One turning vector, and how many steps it has turned:
The counts run from 0 to 1100.
[ 91 130 125 153  86 160 151 121 129 128 168  97 106 152 143  93 120 181
 146 151 173 120 114 126 152 121 126 119 101 105 115 137 119 172  96 135
 174 123  77] | 418
[132 145 107  92 133  89 117 102 150 103  81 163 125 134 118 176 106  88
 157 135 119 171  98 170 125 115 148 133 100 136 119  67 155  83 122 149
 114 117 140] | 485
[135 134 152 161 133 102  81 148 155 131 132 123 124 161 109 183 156 105
 122 118  61 103  83 117  82 118 148 131 150 155 122 124  95 116 157 160
 148 150 155] | 447
[115 131 108 102 162  78  96 130 127 130  99 143 132 123 135 203 151  85
 121 117 135 104  83 104 124 116 158 143 152 143 170 140 108 140 149 163
 134  99 173] | 127
[111 139 124 131  46 153 158  97 139 109 139 155 128 150 123  75  89 152
 125 142 101 149 121 185 120 136 109 135  92 104 135 116 145  90  91 162
 133 121 116] | 1009
[ 85  79  97 103 135 150 139  87 111 115 113 111 104 118 104 166 115 132
  98 129 174  74 158 132 146 153  83 140 125 110 143 151 111 144 140 188
  78 130 111] | 636
[156 157 158 122 135 126 117 130 112 121 117 141 106 135 139 107 123 122
 137 146 145 176 121 137 166 134 143 116  45 130  85  88 149 123 141  94
 186 114 101] | 1087
[119 112 146 142 106 146 150  92 110 156 118 114 104 117 139  84 113 188
 154 132 169 119 125 124 123 146 129 127  59 135  91 131 135 141 100 104
 144 142  71] | 406
[121 177  94 106 115  88 129 179 166  99 135 155 155 132 119 126 144  99
 139 151 106 197 121 138 132  98 167 127 135 119 145  92 153  91 127 107
 126  84 146] | 505
[ 92 123 101 160  95 137 146 119 137 135 137  80 147 118 155 108 128 188
 170 129 170 126 116 102 106 126 149 130 117 105 109 147 145 169  84 113
 160 124  79] | 411
[ 91 140 118 168 107 122 127 174 158 123 187  90 118 168 136 137 151 152
 109 124 133  84 108 107 138 106 146 101 172 111 135 146  90 159 115 161
 159 138 130] | 436
[116  98  95  91 100 144 156  66 113 106  84 150 148 114 100 133  89 128
 142 126 148 143 140 173 112 135  89 165  94 120 125  96 162 107 116 165
 108 141 114] | 483
[ 99 134 113 136 135  98 133 167 130 117 153  91 151 126 157 108 167 137
 155 136 190 131 160 107 177 102 147 107 137 150 104 115 166 176 116  93
 171 122 106] | 1090
[106 167 133 130 100 101 137 193 157 111 169 148 148 142 157  93 157 113
 122 135 114 142 118 146 159 104 164 101 185 136 177 113 130 110 117 133
 126  94 176] | 852
[107 134 131 141  62 168 144 103 150 122 136 111 113 134 103  78 106 179
 119 151 125 130 108 142 110 127 134 127  71  96 116 145 117 146  95 143
 168 117  76] | 252
[101  97  81 148 101 149 159  95 134 145 127  96 143 113 159 105  97 183
 168 115 182 115 149 113 123 146 123 119 140 119  84 130 132 132  91 118
 108 143  98] | 65
[102 112  95 147 132 144 120 146 139 120 173  84 122 155 113 162 137 141
  90 127 127  86 133 115 130 120  96 108 179 108 141 163  82 151 144 183
 122 148 138] | 616
[125 137 185 131  61 168 147 150 113 121 165 156 130 133 127  32 111 129
 101 132  89 115 152 173 143 136  87 125 123 144 160 114 130 102 127 135
 119 132 137] | 855
[148 113 137 127 154 133  97 104 131 125 120 118  96 133  60 181 131 109
 105 145  68 113  85 136  96 138 127 143  77 114 120 157  92 118 175 154
 119 147 114] | 792
[ 85  89  79 102 118 104 155 107 131 102 108 123 160 104 140 166 125 129
 165 115 183 113 142 141 129 122 123 146 171 135 124 102 160 129 106 152
  97 135 136] | 481
[ 75 144  97 116  86  97 155 173 163  84 154 135 137 122 138  92 162 135
 119 143 170 120 155 134 174 106 152 114 163 125 168 114 153 120 114 113
 118  90 127] | 673
[153 134 150 109 127 140 124  89 100 136  91 143 130 125 123 108 107 143
 148 149 134 177 117 130 136 132 127 155  22 115 108 110 171 147 119 110
 182 115  85] | 1080
[168 103 171 154 152 185 119 127  95 141 134 122 127 128 132  97 151 146
 109 120  78 112 164 149 130 145  85 130  99 124 123 153 130 116 170 112
  98 182 125] | 28
[186 139 178 119 133 160 122 120  89 150 120 161 136 124 139  92 128 101
 107 118  48 150  93 146 107 139 113 149 103 121 171 155 116 115 157 123
 109 126 163] | 702
[161 176 142 162 113 125  99 160 150 126 143 114 118 167 123 143 128 129
 135 148  91 175  78 136 104 108 160 114 104 129  81  99 112 105 118 136
 188 137 121] | 594
[133 107 122 115 136 130 137 164 109 145 169 131 156 116 167 103 145 106
  94 103 133  95 144  99 141 132 115 120 219 147 177 147 109 157 138 136
 108 112 190] | 872
[ 79 115 150 160  82 147 136 139 149 124 169  75 126 132  89  85 138 166
 119 138 130  74 124 111  96 116 113 136 132 131 131 140 118 165 123 142
 154 132  87] | 264
[125 154 150 140  78 145 125 122 140 123 144 121  91 135  87  95 102 153
 131 161 119 140  90 140 106 121 155 110  42 103 102 128 105 111 113 134
 157 109  84] | 253
[113 148  93 102 105  79 132 153 161  82 121 141 163 108 118 126 151 108
 154 137 143 161 146 148 112  93 158 135 157 157 119  67 168 101 115 105
 117  94 142] | 499
[117 156  75 158 121 110 118 168 162 118 164  71 156 142 138 148 138 133
 136 136 155 175 122  96 115  91 157 107 157 121  89 103 128 147  96 116
 190 116 120] | 756
[191 127 123 108 163 137 111  74  87 149  85 148 128 109 145 139  90 103
 143 129 135 189 116 127 125 148 127 149  72 119  99 116 134 124 122 117
 151 112 115] | 901
[132 131 135 146 105 180 139 145 130 116 167  75 123 134  98 102 139 166
  87 150 108 130 125 135 132 119  94 123  73  80 120 161 136 161 132 146
 171 142  87] | 938
[170 123 108 140 128 143 123  87 121 151  96 149  77 129 141 120  84 138
 165 130 150 148 125 139 130 157 140 112  74 137  62 110 108  65 125 110
 106 146 115] | 61
